In the rows, 128 means zero.
Each named move below is a turn or a mirror, shown by a few rows before and after it. Which moves, in which order, take the first row of each later pair to the second? The first pair is answered.
move k_330:
[158 117  89 134 129  88 120 119  82  79 111 127 134 136 184] |-> [155 116 100 136 114 105 118 122  75  86 105 137 125 139 200]
[111 131 137 118 139 133 111  88 146 150 145 108 155 129 105] |-> [108 129 149 118 119 155 107  94 139 161 138 122 148 131 124]
[ 93 140 142 135 115 136 111  88 138 150 134 118 153 137 145] |-> [ 96 142 129 135 130 121 110  86 144 143 138 109 157 135 133]
[158 115 192 133 125 158 120  97 165 139 186 135 175 120 138] |-> [159 117 182 133 139 142 120  92 169 131 191 123 181 117 123]
move k_827:
[102 169 108 134  88 148 120 134 122 141 110  93  86 164 137] |-> [132 169 119 156  86 129 127 155 119 109 124  84  83 153 138]
[148 116 124 138 124 115 123 123 131 100 122 129 141 122 139] |-> [122 116 107 118 131 126 122 112 134 120 103 138 140 125 139]
[142 132 104 129 130 106 102 147 117 135 145 120 138 138 143] |-> [131 131  95 117 133 109 102 140 121 144 134 123 137 140 144]
[124 126 104 120 151 113 142 119  94 107  73 118 100 139 133] |-> [108 140 149 138 118 147 110  75 108 138 111 100 120 165 140]
move k_359:
[129 139 179 126  91 194 111 130 123 166 151 148 121 144 138] |-> [122 164 144 138  58 160  94 127 101 138 142 124 100 157 152]
[137 121 136 129 128 141 133 143 127 154 115 133 148 121 111] |-> [147 128 143 149 107 133 123 136 122 140 129 117 149 125 120]
[ 99 144 133 129 109 141  98  81 133 156 135 115 147 150 123] |-> [ 91 144 116 121 112 137  99  82 130 155 124 115 139 153 122]
Now pairs of rows:
(two moves a pair)
[131 140  94 127 135 102 141 108 140 119  91 124 134  91 150] |-> [157 129 148 146 134 122 138 104 156 127 127 125 157  87 148] -> k_359, k_359
[ 77 155  83 141 107 125  89 115 128 140 101 109 128 159 127] |-> [106 147  66 143 124  90 113 151 117 102  92 111 116 138 123] -> k_827, k_827
[178 120 116 134 156 124 165 162 121 101 119 139 125 112 111] |-> [143 131 162 142 121 178 122  94 142 162 148 128 153 146 123] -> k_827, k_359
[134 122 138 119 161  89 132 156 127 115 116 110 139 109 107] |-> [115 130 170 122 141 123 106 114 140 154 135 103 155 131 117] -> k_827, k_359
[120 155 149 128 144 121 127 141 157 149 199  83 136 129  63] |-> [100 165  80 108 147  83 132 154 134 124 149  83 107 130  68] -> k_359, k_827
[154 121 118 138 136 106 130 118 127 106 148 121 146 129 110] |-> [137 118 131 130 100 147 127 132 111 133 116 155 116 137 150] -> k_359, k_330
[133 133 169 158  85 156 104  98 132 140 144 130 132 149 159] |-> [139 147 114 157  79 107 113 123 106  95 119 119 103 146 163] -> k_359, k_827
[192 121  98 129 161  59 146 182 123  40 124 141  97 139 103] |-> [105 115 177  99 153 189  99  74 177 191 146 164 153 185 104] -> k_827, k_359
[137 107 153 101 145 184 148 133 141 162 142 143 121  72 128] |-> [128 152  94 132  77 122 113 121  99 103 135  97  85  99 156] -> k_359, k_359
[106 102 125 107 117 118  97  73 128 128  75 161 134 129 165] |-> [144  96 117 117 125  85 116 109 119  84  75 161 125 108 164] -> k_827, k_827
[ 97 166  89 101 110 127 121 131  98 150 139 109  83 156  99] |-> [102 143 113  84 154 147 141 134 124 176 145 129 106 138  73] -> k_359, k_330
[102 140 148 141 107 129 128 142 101 119 119 144  86 144 119] |-> [ 82 145 126 130 131 117 123 114 112 125 124 125 105 150  91] -> k_330, k_827
[ 95 117  99 110  98 136 127 192  76 114  79 129 109 121 141] |-> [138  98 193 142  94 172 123 185 105 129 143 129 148 110 140] -> k_359, k_359
[124 139 151 143 101 131 119 123 129 139 155 121 114 137 136] |-> [118 144 123 137 100 112 123 134 116 124 140 117 100 138 136] -> k_359, k_827
[129  88  95 142 103 115 121  96 133 102 113 124 150 115 154] |-> [132  71 118 129 128 137 134 102 146 123 117 141 163 103 141] -> k_359, k_359
[ 72 143  65 111 148 113 116  97 139 149  96 108 132 123 115] |-> [157 121 166 160 155 124 132 127 165 126 174 103 168  97 103] -> k_359, k_827
[107 114 117 131 169 125 152 151 148 139 129 100 128 120  73] |-> [133 111 176 156 114 165 142 170 135 143 139 121 110 124 118] -> k_330, k_827
[148 118 167 115 159 129 117 116 168 105 172 110 176 115 101] |-> [160 113 155 120 160 113 123 125 162  85 165 113 174 109 108] -> k_827, k_359
[133 151  99 130 108  46 107 123 109 100 144  56 136 134 103] |-> [134 100 153  85 188 115 150 140 154 169 140 113 171 101  68] -> k_359, k_359
[125 116 111  92 157 142 161 182 109 142  82 179  81 102 140] |-> [107 161 164 146  66 163  90 108 108 159 147 119  98 151 168] -> k_827, k_359
[109 118  92 128 123 106 121 135 110  83 107 107 148 151 176] |-> [130  86 156 120 160 153 140 140 143 119 132 136 181 133 159] -> k_359, k_359
[136 125  97 124 166 105 155 154 119 114 129 118 120 123  91] |-> [143 117 161 138 110 163 140 163 112 145 131 150 104 130 142] -> k_330, k_359
[128 135  70 111 151 105 150 151 109 106  94 122  97 123 136] |-> [171 144 129 162 115 107 132 145 114  88 161  95 113 128 142] -> k_827, k_827
[134 149 180 139  97 153 101 134 123 151 180  97 115 153 123] |-> [131 136  90 101 169  88 144 167 115 106 131 103 106 126  89] -> k_330, k_827
[100 133 135 138 145 173  95  59 145 188 111 134 126 157 143] |-> [115 138 123 148 171 132 100  47 155 161 139 101 149 153 111] -> k_330, k_359
[142 130 100 175 114 103 133 152  98  87 134 167 134 137 144] |-> [101 114 118 141 137 162 131 121 122 159 124 193 157 145 136] -> k_827, k_359
[154  99 138 146 102 130 123 148 119 110  98 171 118 117 191] |-> [135 111  80 129 170  74 129 110 142  92 113 123 157 116 124] -> k_827, k_330
[174 108 130 145 104  93 135 142 100  85 104 160 124 113 159] |-> [126  95 157 115 114 158 121  95 125 163  99 183 147 128 153] -> k_827, k_359
[111 173 143 143 114 139 117 128 141 111 172  78 110 122  69] |-> [ 99 153 135 117  93 176 130 171 115 128 110 139  64 116 117] -> k_827, k_330
[154 127 142 123 144 147 124 111 136 129 147 115 120 156 133] |-> [148 138 125 125 129 137 116 112 124 119 137 111 106 166 142] -> k_359, k_330
[134 120 162 141  99 176 126 148 109 155 146 156 143 128 135] |-> [162 119 140 150 101 139 139 179  94 112 137 153 130 115 139] -> k_827, k_359
[139 148 132 129 133 146 143 146 136 138 145 131 134 128 106] |-> [133 161 106 130 119 128 137 144 123 123 136 123 122 133 112] -> k_359, k_359
[131 119 178 135 124 166 154 154 143 152 146 137 118 120 129] |-> [111 120 125 109 171 131 165 139 150 146 134 120 132 117  91] -> k_330, k_827
[ 96 130 100 120 121 125 107  84 123 123 112 126 130 144 154] |-> [117 113 151 126 135 155 115  85 143 142 136 138 154 134 147] -> k_359, k_359
[129  89 127 127 151 117 137 124 133 109 104 144 138  99 134] |-> [111  98 137 130 149 127 120  91 145 132 123 129 156 113 123] -> k_827, k_330
